One turn sends every row of this set to another row. A few are shown first. Where does it send the rows asked after them?
diru: [ -8.9   0.7  -9.8  -6.2 -11.5   8.0   1.4   3.9   9.3  -8.3   3.9   7.6
  -1.0  11.4   2.2   5.2  -5.9]
leku: [ -3.6  -8.7  10.9  10.0  -6.2 -10.4   9.7   3.6 -19.0   0.5 -13.1  -0.8
  11.7 -17.6   8.3 -18.4   4.2]
Kon: [  4.3 -10.5   1.3  -9.6 -17.5  -6.8   8.7   7.1 -17.5  14.7  18.2  -5.2
  13.9   9.1  -8.5 -14.2  -9.5]
fite: [-17.7  -2.7   3.0   4.8  -0.5  -1.2   2.9  -6.1  -6.5  -0.3   0.4  -2.3
  -9.2   0.4   9.5   6.9  15.1]
nuka: [ -4.7   8.4  18.0  -2.5 -13.8   8.4   4.3   2.5  -6.1  14.4  12.6  -7.9
  -0.4   0.4  11.3 -19.8  -1.0]
pade: [  0.3   8.0 -10.4  -3.1 -13.3   5.6   5.6   3.5  -6.2   6.5  15.7  -2.0
  -5.9 -10.0 -19.9  -5.9 -16.0]
pelo: [  0.8 -11.9  13.6  11.2  -5.7 -10.6  13.0   5.6 -21.6   3.1  -5.9  -0.1
  12.6 -17.9   9.2 -15.0   6.1]
Kizib: [  1.9 -19.5 -12.3  -8.7 -11.2  -6.1  14.7  -3.1 -31.4   3.6  -4.6  -8.8
  -2.0  -1.8  -0.4 -25.3 -11.6]
Vab: [ -5.3  10.9   2.3  -2.6  -0.9   7.6  -1.6 -12.1  -3.9   5.9  13.5  -8.9
 -18.6  -7.3   1.1  -6.2   5.7]
tad: [  7.2 -16.4 -16.1 -13.7 -15.3  -1.8  17.6  -3.7 -27.0   2.7 -10.6  -4.5
   0.5   1.7   1.7 -23.0  -6.4]
bubo: [  3.5  11.0 -12.2  -8.6 -17.1   5.3   5.7   0.3 -11.1   8.6  14.3  -1.2
  -3.9  -6.9 -18.5  -7.3 -13.6]
sasaz: [  8.1 -18.1 -15.3 -10.8 -14.2  -5.1  16.5  -0.5 -29.0   2.0 -10.7  -8.3
  -2.1  -3.9  -1.6 -20.8  -7.8]
met: [  8.0 -16.1 -13.0  -1.0  -0.4 -17.5  15.0   8.4 -16.7   1.1  -9.3  -5.9
   3.6   0.3  18.7   2.4  -5.6]
fel: [  5.0 -11.7 -14.6   2.0  -0.9 -14.2  13.4   8.6 -20.0   3.9 -10.4  -8.7
   6.1   4.2  20.2   0.0  -7.2]
daki: [  4.4 -20.4 -10.6 -10.1 -12.3  -6.2  16.7   0.1 -27.3   6.0  -9.0  -6.2
   0.6  -1.5  -2.9 -23.3  -9.5]
koni: [  3.3  -5.0  -1.0 -16.7 -20.5 -10.1  14.7   4.0 -18.6  14.9  17.0  -4.0
  13.5  10.0  -5.2 -12.1  -6.9]
sek: [  4.4  -9.4   0.5 -14.1 -22.4  -8.9   7.9   7.0 -20.8  12.4  12.4  -6.2
  14.0   9.6  -7.9 -14.1  -8.8]
koril: [ -1.1  11.6   1.5  -0.6  -3.4   5.7   0.2 -10.6  -3.0   4.8  14.7  -7.4
 -22.9  -4.9   5.8  -8.0   5.9]
pobid: [  1.3   8.1 -12.5 -10.8 -17.1   2.7   7.4   1.6 -10.2   9.4  13.4  -0.7
  -3.7 -10.6 -18.4  -2.6 -13.4]
zilip: [-18.5  -0.2   4.9   5.8   0.2  -0.2   5.3  -9.0  -5.0  -1.5  -2.8  -5.7
  -6.5   2.3   4.4   3.3  16.6]
Tusa: [  1.8 -11.6   1.1  12.0   5.7 -15.9  14.5  -9.1 -15.4  -9.1  -1.3   1.8
  -8.5  -8.5  -0.6 -10.1  15.1]
ped: [  5.3   6.4 -16.7   2.7   1.7  -2.7  23.3  -0.4  -4.4  -9.6  -9.1   2.9
  -9.3  10.7  -1.6  -0.3  -1.1]
Kez: [-17.2  -1.8   5.8   4.4  -0.2  -4.0   0.8  -8.5  -3.8  -5.1  -0.2  -1.9
  -5.8  -1.2   4.9   4.3  17.1]
lif: [  9.3   6.8 -17.0   4.1   1.0  -4.6  24.5   4.3  -3.0  -7.0 -11.0   5.5
  -8.3  11.0  -5.1  -2.1   1.6]
vin: [  4.4  -7.1  -0.1  12.0   6.5 -19.3  10.5  -9.0 -11.9  -9.5  -1.1  -0.5
  -5.2 -10.7   0.9  -7.8  14.5]
fes: [ -5.6  11.5  17.6  -3.0  -9.5   8.2   4.5   3.5 -11.1  16.9  11.6  -8.0
   0.2  -3.5   8.5 -20.4  -2.7]
zeki: [ 10.2  -5.6   9.8   1.3 -12.2   2.8   9.7   1.2 -14.9   1.0   5.3  -0.8
  -2.1 -16.8   2.6 -35.5  -3.4]
fom: [ -6.8  -0.6  -6.4  -9.3 -14.9   7.7   3.5   8.7   5.1  -9.9   2.3  10.4
  -0.7   8.4  -4.4   7.5  -3.7]
lin: [  3.9   5.3 -17.3   6.8   2.3  -6.7  25.0  -1.1  -1.4  -4.3 -10.4   3.0
 -12.1  11.7   0.5  -2.3  -2.3]
lidof: [ -3.2   6.1   2.4  -5.5  -0.2   8.5  -4.8 -10.7  -2.6   3.6  17.1  -7.8
 -17.6  -4.3   6.0  -7.7   4.2]
Nade: [  0.8  -3.8   3.1  12.4   6.3 -17.3  13.0  -8.9 -13.3  -8.2  -6.8   1.6
  -6.0 -10.0  -1.7  -8.5  14.2]
Falis: [  7.3  -3.0  14.5  -4.9  -8.4   1.7  10.1  -2.1 -17.5   3.6   2.0  -3.4
  -0.8 -12.3   5.1 -38.5  -4.4]
robi: [ -4.2 -10.0   1.9  -9.8 -18.4  -8.0   8.7   6.5 -17.5  11.9  19.7  -6.3
  13.1   8.4  -9.1 -14.4  -9.5]
rut: [  4.5  -9.2  14.0   7.5  -3.9 -12.9   9.4   5.5 -20.5  -0.7  -8.4  -1.1
  11.7 -18.4  13.4 -18.0   0.2]
buf: [ -4.0   7.7  17.8  -6.5  -9.8   5.1   1.5   0.3  -7.3  15.5  15.6  -9.8
   0.4   1.4   9.4 -19.2  -0.3]
nipup: [  3.7   3.7 -18.4   8.6   5.3  -4.5  20.1   2.5  -2.0  -7.8 -10.4  -0.3
 -12.2  11.9   0.9  -5.7  -2.3]
fal: [  1.1   8.5 -12.8  -5.4 -16.4   8.0   3.2   0.9  -6.8  11.9  14.7  -1.3
  -2.4  -8.5 -17.4  -5.4 -13.7]
tupo: [ 11.1  -9.4 -15.4  -3.4  -2.9 -10.3  12.2   9.8 -17.1  -0.1 -11.4  -2.8
   7.8   1.0  18.6   3.2  -5.1]
Nov: [-10.2  -0.5  -7.0  -1.3 -10.9   9.9  -0.7  11.7   8.9 -10.5   3.9   3.5
  -0.4   8.5  -1.2   5.3  -6.9]
salu: [ 10.5  -4.5  14.3  -2.2  -9.7  -4.8   7.6  -0.2 -15.7  -0.2   6.0   0.4
  -0.7 -11.3   6.2 -36.8  -4.4]
som: [ -8.1   3.4  -7.2  -8.0 -14.1   7.8   1.0   6.3   3.1  -9.3   4.3   8.9
   0.5   9.7  -0.8   7.8  -6.6]
resu: [  9.3 -10.2 -11.6  -3.3  -0.9 -14.2  17.7   9.9 -17.0  -1.4 -11.3  -6.8
   6.9   3.0  17.2   4.6  -4.6]

Nov goes to nipup
resu goes to sasaz
Kon goes to fal
Where do these go?
leku goes to salu
Vab goes to Kez
koni goes to pobid
Tusa goes to pelo

